In the data rows, 128 means zero.
Some points:
[122 122 140 116 134 104 122 140 104 140 134 127]
[134 140 134 122 110 134 158 146 153  98 110 145]
[116  92 128 116 170  92  73  98 104 176 140  91]
[122 128 134 134 116 140 134 134 140 110 152 145]
[122 134 134 134 116 146 170 122 146 104 128 145]
[122 110 152  98 146  98 128 140 116 134 128 109]
[116 110 140 110 158 104  98 134 110 164 122  79]
[134 140 122 116 103 134 158 128 140  92 104 139]
[122 116 140 122 140 110 122 134 116 134 134 127]
[122 122 128 128 134 116 122 140 104 152 122 115]
[104 122 134 158 134 128 128  86 116 146 152 139]
[158 104 128  80 176 122  92  86 159 128 164  97]
[122 128 134 134 122 116 128 134 110 128 140 145]
[122 122 128 116 140 116 122 134 110 152 104  91]
[104 116 134 140 128 128 122  98 116 140 158 133]
[140 146 110 134  91 146 134 128 153  98  98 127]
[122 110 140 122 146 104  98 146  98 152 134 109]
[128 128 122 140 128 122 122 158 110 140 128 133]
[104 116 146 134 134 122 110 128 110 146 158 127]
[122 116 128 122 146 110 104 152 104 158 104  91]
[146 140 128  98 128 146 194 152 159 104 128 145]
[158 146 104 122 152 165  92  38 177 128 116 103]
Along one direction, these points spread out more than along any other. Where along it does each point below lie, from 0 to 9? The average is between 4 and 5, and the first point in the table lies past the average.
[110 116 152 128 128 116 128 122 116 122 164 145] : 4
[122 134 122 140 116 140 134 122 140 122 122 133] : 3
[128 134 134 128 128 134 140 146 128 116 134 145] : 3
[122 128 128 134 122 122 122 134 134 122 134 127] : 4
[122 128 128 128 128 128 128 134 116 140 122 121] : 4
[243 243   1 236  31 231 164 146 207  50  31 212] : 0
[134 128 134 122 122 128 140 152 128 122 110 133] : 3
[128 134 134 128 116 140 158 140 134 110 128 151] : 2
[116 128 134 134 122 134 134 110 128 128 140 127] : 4
[128 116 122 128 128 122 110 128 122 134 146 127] : 5
[110 122 146 128 140 116 140 128 110 134 134 133] : 5
